Some points:
[121 -49  10 -11   3 -17  57  12  58 -97 -15  -2 -34 -84  -1 -11  47 -43
  23 -58 -13  48   9 -14  22 -57 -53 -10  52  43  34 -16]
[-27 -11  81 -71  38 -31 -28 -15  37  -4  35   5 -28 -17  13 -61  30 -10
  -6 -78   1  53 -20 -53  65 -35 -24  -1  47  36  19  43]
[ 52 -41  12 -35 -41 -46  -3 -31  28  43 -15 -61 -59  11   5  -4  14 -45
  24 -79   5  29  22  11  34   3  25  51  42  81  28  49]
[ 34 -50  84  13  27  -4  10 -15  42  33  -4  47 -12 -31 -19  86   2 -24
  36   4  36  -4  20 -75   2  27 -13  53  39  38 -91  67]
[ 46 -17  29  31  21  -9  44 -47  17  59  31 -60  38 -10  50 -12  28 -32
  23 -33 -37 -36  24 -22   4  10 -31   9 -16  96  66  38]
[  0  35  76  16   2 -24 -53 -35  31  32  65   2 -10 -51  31 -33  22  15
 -28  -5  13  13  65  11 -27 -64   1  77  40   5  26   9]
[ 12   2  17  62  38   1  81  -1  49  39  20  64  -6 -75  79   3 -47 -22
 124  52  48  22  52 -52 -30  12  45  45  23 -65 -69  13]
[ 66 -11  38 -10   4 -27   0   8  23  50 -18 -15  25  34  33 -79  29  10
  -7  42  -9  32 -41  46  17  22  18  64  13   5  45  66]
[ 62 -17   0 -88  47   9 -42 -19 -57  38   1  49  90 -75  15 -37  24 -83
  -8  33  41  18  21  53 -12 -24  12 -40  -8  35  16   0]
[ 26 -24  32  13  36   6  38  10  30  52  -7 -18  16 -36 -20  -1  30  14
 -64  32 -20  51 -32  14 -50 -50  35 -11  10 -37  69  35]
[  5 -11   1 -32  65 -16   6 -65 -39  56 -24  69 -17 -23  15  34   1  39
  72 -17 -32   1   5  63 -50  32 -13 -30  25 -59 -28  70]
[  25  -48   15  -22   43  -80   29    3  -47   45    5  -49   16    3
  -55  -11   33  -22    7   -2    8   -2  -25    0  -34  -18   27  -23
  -19 -106    9    0]
[-13 -32  71   7 -39   3  -8 -24  46 -10  -4 -53  44  16  -7 -25 -20 -58
  10  41  59 -43   2  41 -51 -13  -8 -46  17 -57  51  11]
[-93 -28  50 -12   3  20  74  -4 -23   7   1  -4 -24  -6  10 -34 -37 -18
  39 -40   4 -45 -26 102  23  15  18  30  21 -45  39 -13]
[-29 -39  69 -33   2  44  24 -44  24 -20  -9 -12  39  54  40  -9  30 -54
 -13  14  28  35 -66  40  28   7  11  -6 -32 -51  -2 -40]
[ -14  -64    8   -1   19   -9   31  -51    1  -39    0   22   28  -21
    1   13    8   13   -3  -49   34   -7 -116   66  -63    4   38  -27
   17   -1   -7    7]
[-23  27 -27 -77  25  -8  70 -57  14 -13 -37  25 -16 -64   2  64  -5  46
 -17   1 114 -43 -42 -24 -63  17   8  72 -15 -51  28  41]
[-94  46 -57  19  83 -71  31   9  78   9   3  -1  47  24 -19 -13 -33 -53
   1   0  38  12  21  29 -42  58 -75  27  48  12 -47  -4]
[ 26  46  24 -74  57 -44 -46  32  -4 -62  -2 -57  24  29  87  47  -4 -16
  -2 -64  -4 -10   7  23 -23  16 -55 -13 -31 -37 -19 -44]
[  6 -13 -23  43  39  -2 -29  22  16 -45 -34 -66  -4 -19  52  87  -7 -39
 -46 -76  14 -31   7  40   4  25 -28   2  32 -30  32  -5]
[ -8 -14 -24  -9 -36 -29  39  49 -33  32 116  19  28  33  53  31  62 -45
 -64 -54   3 -40 -58  -8 -13 -33 -28  44  35 -12 -56 -47]
[-21 -70 -47  -1  -4  13 -10  71  -7  33  30  -8  59  29  -2  10  -7  32
 -47 -55  32   8  36  33  38 -86 -64  30  54 -16 -21  27]
[-27  -8 -12 -37  10 -20  62  77  25 -32 -29  23  40  85  23  23   4  41
 -15 -26 -15  60  84  21  15 -44  13  31 -29  -5   8  28]
[ -2  -6  16  15 -54 -15 -11  75  28  86  11   9   6  41  33  61  13  20
   3 -16  23 -21  49  33  33  -9 -23 -15 -25 -52  38  26]
[-33  18 -22 -64  -1  22  26  27  55  58 -15  55   6  13  30  61  27 -32
 -48  -6 -61 -36  61  28  -6 -41 -14 -37 -33 -17  38 -28]
[-13  20  -7 -43 -69 -59  46  12  63 -46  57  27  25  57  38  -7  64 -22
 -22  24 -28 -35  41  26  -6 -13  33 -85 -43 -25 -57  57]
[-35  56   2  -1 -65 -60  19 -54 -56 -26 -16 -57   4 -44   1  33   5  97
  15  58  -2  31 -51 -11  87 -82 -50 -48  11   1  19 -42]
[ -18   63   39   57  -37   -8   12  -45  -61   -1   14  -26   31  -37
   22   19 -105   34   -7    6    6   56    7    7   17  -67    1  -36
  -19   71  -35  -18]
[ 62  33   2  -7 -43 -63  38 -28 -71 -20 -36 -21 -23  42  -6  35 -73 -16
 -51  67  11  20   5  11  34  23  27  34   9  51  28 -60]
[ 18  74   1  44   0  13  43 -20 -43  15 -76  59  47  -3 -39  43 -87 -44
  -3  18 -48   4 -59 -71  29  35 -22   4  26 -29 -54   6]
[ 28  63 -18   3 -48 -28 -32 -41 -12  10 -39 -24   2   5 -45  -2 -88   0
 -48   3 -51  32 -41  17 -44  25 -19 -69  33 -35 -74  10]
[ 12  61  -1  74 -50 -18 -51  -4  -8 -49 -45  51  96 -58 -45  29  41  52
  15 -10 -15   3   4  21  32  78  50  32  18   1   0 -28]
[  -5   37  -39   12   32  -30  -13  -33  -31   10  -40   -5   26   27
  -14  -10   12   43  -16  -12   14   15   34  -71    5   89   53 -102
   72  -16   49  -56]
[ -4   8   6  18 -60  22 -13 -23 -28  -2 -37  57  52  35 -22 -20  10  42
  -5  -3 -63  -4  52 -52 -34  56  12 -35  71 -41  81 -76]
[ 26  73  22  -1 -24  21  26  49 -45  38 -10  30 -38  27 -30 -70 -14  41
 -60 -46  15  11   8  14  10  45  85 -63  28  35   8 -43]
[ 68  -3   8  23  -3  25 -13  46   8  -2  37  25  21 -54  18 -71 -41  78
 -74  45  -3 -62   3  -3  66  94   9 -20 -11   5 -18  -5]
[  24  -16    7  -82  -68   28   -6  -15   39   40   60  -28  -21  -38
 -112  -30  -40   13  -13  -19  -49  -15   21  -30   37   45    9  -11
  -68    7  -43  -70]
[-44 -73 -50 -15 -48  -3 -18 -48   6 -27 -56 -59 -34 -95   2 -81 -34  18
 -64   9 -88 -56  84 -41  12   0  41  -2 -70  23 -98 -19]
[ -20   24   22   78   37    0  -19   15   23   40 -106   14  -62   13
  -47  -30   29   28   37   -2  -29 -127  -16  -22    7  -66   15   -3
  -43   48  -53  -51]
[ 18 -62 -36  -8 -13  -4 -64   0  20  -5 -32  67 -41  50  -2 -47 -70  29
  25   5  -3 -65 -39 -43  27 -43 -17 -35 -25  34  30 -14]
[ 45  -1 -83  38  21  38 -60 -35  46  -7  13  47 -13  86 -25 -17 -10  19
  43  12  13  -7  -1   7   0 -50  69   5  -4  12 -54 -56]
[ 23  39 -80  10 -14  33 -57 -35  41 -10   1  30 -62  32  -8 -50  -7 -37
   2  27 -33 -51 -62  -8  82 -22  14  24 -47 -52  48  14]
[ -3  16 -41  64   3  95  -4 -56 -21  -5  16  13 -28  44 -34 -30   4  -4
  24 -41  28 -18  82 -58  23 -38  10  -5 -78 -51 -26  51]
[-77 -54  -9  42  52   0 -79  -1  -5 -34  92  24 -52  28 -23  33 -15  -7
   4  77 -77  18  28  -5  33 -27  55  13 -37  31  49   5]
[-22   6 -62  24  27  71  18  47   5  -5  78 -39 -28   1 -11  52 -10  27
  43  52  18 -25  -4 -13  29  -6  59 -37 -11  59  13  37]
[ 15  -9   3  49   8  23 -17 -25 -50 -87  59  39 -13  93 -30   2  28  25
  -8  31  26   1  19 -17 -43  20 -62  28 -78  56  15  31]
[ 11  35  -2 -54 -12  82 -19  70 -50 -87  46 -74 -13  17 -40  -1   4  10
  48  38 -38 -30   6   5 -39 -27   0  61  61  13  -9  26]
[-69  11 -23 -18  46  99 -14   8 -32  25 -63  -2 -28  27  36  63  75  33
  78  96  29  44 -13 -31 -33  56 -33  30  24  38 -77  -2]
[ 17   7 -40  27   0  40 -27  59 -25  23  33 -74 -17   6  -7 -13  29  48
  37 -10   1  97 -75   5 -57  36 -65  39 -63  16  28 -28]
[ -36    2  -19   31  -10   30  -22   89  -44  -80  -11  -12 -100  -60
  -18   -3   46  -67  -14   44   54   63   -5   17  -41   50  -67  -24
    7   17   -4  -15]
[-119  -30  -25   -3  -50  -12  -68   83  -62  -59  -41  -42  -28  -63
   -8  -19    4  -76   22  -29    5   42  -89  -62  -51   11  -30   32
  -70   20   29   12]
There is one direction along which these points spread out most. Where along it does each point below lie, from 0 to 99? 50 is the average, and the first point above lies past it. One standard deviation of the points above along it is 16.
[-35  56   2  -1 -65 -60  19 -54 -56 -26 -16 -57   4 -44   1  33   5  97
  15  58  -2  31 -51 -11  87 -82 -50 -48  11   1  19 -42] 36
[ -4   8   6  18 -60  22 -13 -23 -28  -2 -37  57  52  35 -22 -20  10  42
  -5  -3 -63  -4  52 -52 -34  56  12 -35  71 -41  81 -76] 30
[  0  35  76  16   2 -24 -53 -35  31  32  65   2 -10 -51  31 -33  22  15
 -28  -5  13  13  65  11 -27 -64   1  77  40   5  26   9] 64
[ 18  74   1  44   0  13  43 -20 -43  15 -76  59  47  -3 -39  43 -87 -44
  -3  18 -48   4 -59 -71  29  35 -22   4  26 -29 -54   6] 31
[-69  11 -23 -18  46  99 -14   8 -32  25 -63  -2 -28  27  36  63  75  33
  78  96  29  44 -13 -31 -33  56 -33  30  24  38 -77  -2] 49
[-29 -39  69 -33   2  44  24 -44  24 -20  -9 -12  39  54  40  -9  30 -54
 -13  14  28  35 -66  40  28   7  11  -6 -32 -51  -2 -40] 65
[-77 -54  -9  42  52   0 -79  -1  -5 -34  92  24 -52  28 -23  33 -15  -7
   4  77 -77  18  28  -5  33 -27  55  13 -37  31  49   5] 36
[ 18 -62 -36  -8 -13  -4 -64   0  20  -5 -32  67 -41  50  -2 -47 -70  29
  25   5  -3 -65 -39 -43  27 -43 -17 -35 -25  34  30 -14] 29
[-94  46 -57  19  83 -71  31   9  78   9   3  -1  47  24 -19 -13 -33 -53
   1   0  38  12  21  29 -42  58 -75  27  48  12 -47  -4] 65
[ 68  -3   8  23  -3  25 -13  46   8  -2  37  25  21 -54  18 -71 -41  78
 -74  45  -3 -62   3  -3  66  94   9 -20 -11   5 -18  -5] 29
[ 23  39 -80  10 -14  33 -57 -35  41 -10   1  30 -62  32  -8 -50  -7 -37
   2  27 -33 -51 -62  -8  82 -22  14  24 -47 -52  48  14] 29
